One vector is turned by the same rotation once a tick. Each row is the vector after some number of ticks, and that number follows the row.
The counts run from 0 to 523.
[173 133 125 142 166  80 177 142 167 101 142  88 136 109 125 151 156 129
 181 115  97 138 147 116  83 152  91 146 145 109 123 120 121 145 102 137
 151 116 107 153 132 110 167] -> 218
[119 191 158 154 148 159 163 138 103 130 120 109 132 124 158  57 135 163
 131 154 111  96 124 111 116 100  79 170 118 116  60 104 119 120 123 136
 105 153 104 120 157 134 120] -> 483
[139 138 145 130 122 177  96 107 176  74 113 112 112 123 124 147 113 115
 100 133 104  96 124 152 116 145  85 170 122  83 107 111 107 100  96 153
 195 135 135 105 123 127  74] -> 481
[ 97 123 101 120 157  76 127 108 123 151 150 156 133 130 119  99 125 160
 101 131 145 152  81 112 194 105 185 132 133 144 128 118 127 160 135 148
  86 165 124 114 170 151 103] -> 125
[152 123 152  66 149 142 147  91 138 160 108  83 102 127 144 116 136 114
 174  98 101 124 133 131 155 144  73 114 164  98 146 157 134 116 132  91
 139 119 159 123 103 163 185] -> 223
[140  75 103 141 143 141 116 158 117  83 130 158 152 120 117 154 174 132
  85 142  99 172 152 161  95 103 147 139 101 111 100 130  87 177 139 148
 106 117  92 132 124 120 138] -> 216
[149 150 152 143 123  98 145 205  68 114 130 103 154 116 137  87 160 132
 137 129  87 137 143 145 105  94 120 151 116 133 115 137 158 118 133 129
  74 139 106 123 151 118 146] -> 351
[194 123 103 133 109  81 169 128 129 160 111  88  80 110 152 130 121 122
 150 107 143 122 157 138 100 118 150 163 207  69 140 116 154 132 115 118
 125 127 110 137 126 148 139] -> 331
[184 144 135 158 106 160 132 112 100  81 100 145  72 100 147 123  81 128
 102 110 137 144 148 149 101 141 111 155 137  64 124  89 146 114 114 111
 120 123  83 128 121 130 104] -> 485
[143 108 115 143 121 106 138 115 200  77 145 107 123 118 105 149 132  76
 130  81  69 140 151 126 113 150 137 175 123 101 143 113 145 140  98 126
 108 129 114 128 168 111  73] -> 372
[140 161 140 111  88 121 173 141 195 125 114  98 105 164 140 126 159 119
 157 109  98 108 180 135  84 129  91 163 112  94 109 141 141 101 140 125
 143 117 137 123 121 103 129] -> 291
[122 109 166 114 133 115 168 155 118  86  89 121 101 126 130  80 111  75
 130  82  49 172 139 125 157 141 160 151 110 142 126 117 138 130 164 133
  86 168 139 101 138 111 108] -> 160
[146 122 110 110 153 102 128  60 186 173 129 123 108 115 122 159 123 150
 161 144 163 121 114  95 129 129  91 120 172  89 131 115 110 126  93 136
 182 129 130 166 102 155 141] -> 13
[ 91  95  88 179 151 134 110 116 151 101 151 113 162 153 146 111 128 132
 126 134 154 116  98  96 144  70 162 152 110 119  86 151 134 160 150 153
 102 113 135 132 138  94 132] -> 234
[150 130 166 106 151  77 121 208  56 127 136  88 141  85 137 122 139 129
 165 159 116 117 106 138 142 103  84 117 118 141 112 127 146  62 112 147
 139 162 134 114 114 168 143] -> 246
[ 91 170 119 138 134 147 127 130 113 116 173 151 133 178 129  96 154 169
 125 116 152  88 105 137 172 110 118 151  93 105  76 136 140 154 169 122
  81 100 118  67 126 116 163] -> 102
[143 117  98 158 102  85 146 120 156 128 167 123  55 131 158 128 130 124
 135  99 159 123 156 145 120 131 157 184 125  94 101  93 131 145 147 125
  93 140  99 137 170 122  96] -> 158
[105  89 116 146 113 106 111  79 206 115 160 105  94 120 108 165 134  82
 128 107 121 130 139 118 138 105 139 114 114 123 147 118 150 109 107 133
 114 139 143 162 157 137  96] -> 476
[146  63 111 159 123  91 122 137 162  94 150  79  81 118 145 159 124  79
 160  54 110 140 151 165 144 140 156 150 127 109 133 121 132 145 127 103
 110 134 136 136 149 135 122] -> 508
[151  56 113 150 167 110 114  98 134 103 118 156 106 103 109 172 115 115
 145 112 127 204 129 122 104 137 116  79 121 117 155 110 109 155 122 134
 141  97 113 147 117 113 176] -> 8
[167  97 101 142 113  76  98 143 109 109 116 136 134  75 115 162 103 117
 121 177 146 175 149 120  77 108 128 104 143 116 152 110 126  95  83 163
 167 133  88 167 101 113 110] -> 249
[128 134 116  67 135 163 150 110 165 143  91 169 171 166 114 103 149 158
  92 133 110 134 117 129 128 114 145 127 136 102 125 165 120 180 160 129
 118 105 133 103 104 126 162] -> 256
[126 129 111 126 119 133  86  72 229 113 142 132 129 123  69 164 127 121
 107 105 100 108 114 112 150 114 123 124 125  92 160 133 147 112  89 114
 134 123 105 131 153 133  76] -> 340
[ 78 180 123 179 104 170 122  72 150 142 149 129 102 147 130  97 136 130
 110 141 150  95 118 118 137  76  87 120  59 113  99 113 133 107 136 109
  98 132 130 113 144 136 107] -> 343
[106 162 150 141 179 174 130 104  75 149 155 111 140  97 132  94 152 155
 111 162 120 107 106 135 157  94  69 124 124 106  88 108 100 134 112 112
 103 131 117 113 146 156 146] -> 379
[145 114 141 114 125 133 145 154 123 150 102  85 181 129 134 103 159 108
 143 146  97 143 168 112  68  74 124 114 124 125 133 196 168 118 122 126
  98 122 135 160  93  94 158] -> 251
[149 106 113 164 129 109 136  99 131 111 140 137  52 161 178 128 124 132
 157  95 168 139 154 150 138 145 104 152 114 102  85  84 100 156 161 139
 131 136 130 108 139 122 151] -> 294
[117 134 102 153 102 154  99  81 180  91 130 144 126 148 104 137 111 129
 102  89 156  89 133 119 111 117 127 145 110  61 133 141 164 128 122  96
 120  86 119 117 112  86 116] -> 99
[166 148 126 128 121 104 143 129 153 141 109 102 136 116 129 143 148 140
 166 165 140  97 151 108  50 129  77 137 162  76 125 137 128 119  82 139
 173 115 110 161  93 109 143] -> 463
[120 141 112 136 129 182  85 115  71 167 122 127 131 132 159  98 108 155
  90 156 169  95 111 151 152  60 137 132 148  97 113 148 146 129 133  95
  90 123 134 103  97 155 137] -> 520
[146 112 151 129 162  98 148 162 112 114 126  85 160 106 128 142 148 103
 180 104  83 138 136 123 114 124 100 103 118 125 145 167 160 135 136 112
 107 117 137 137  94 102 208] -> 355
[146 113 147 125 176 141 119  89 170 105 113 101 147  83  87 158 117 100
 122 111  51 154 119 115 129 148 101 135 161 106 142 109 110 132  73 123
 167 127 110 157 142 145 116] -> 513
[158 118  87 136 126 105 154 108 101 179 118 140  98 124 173 110 112 165
 109 149 170 147 145 122  98 107 132 149 190  90 100  86 107 153 137 143
 133 149 102 139 140 154 145] -> 330
[145 125 126 158 118 175  85 163  71  92 141 142 102 123 151 137 130 143
  72 135 156 112 145 196 131 101 124 161  97  81  83 115 124 136 124 122
  90 133 100  85 129 158 102] -> 348
[121 102  91 168  94  86 118  96 124 167 149 111  94 131 133 100 110 130
 107 154 191 133 123  92 140  60 180 132 139 124 128 125 153 135 120 132
  89 159 117 169 139 128  88] -> 230
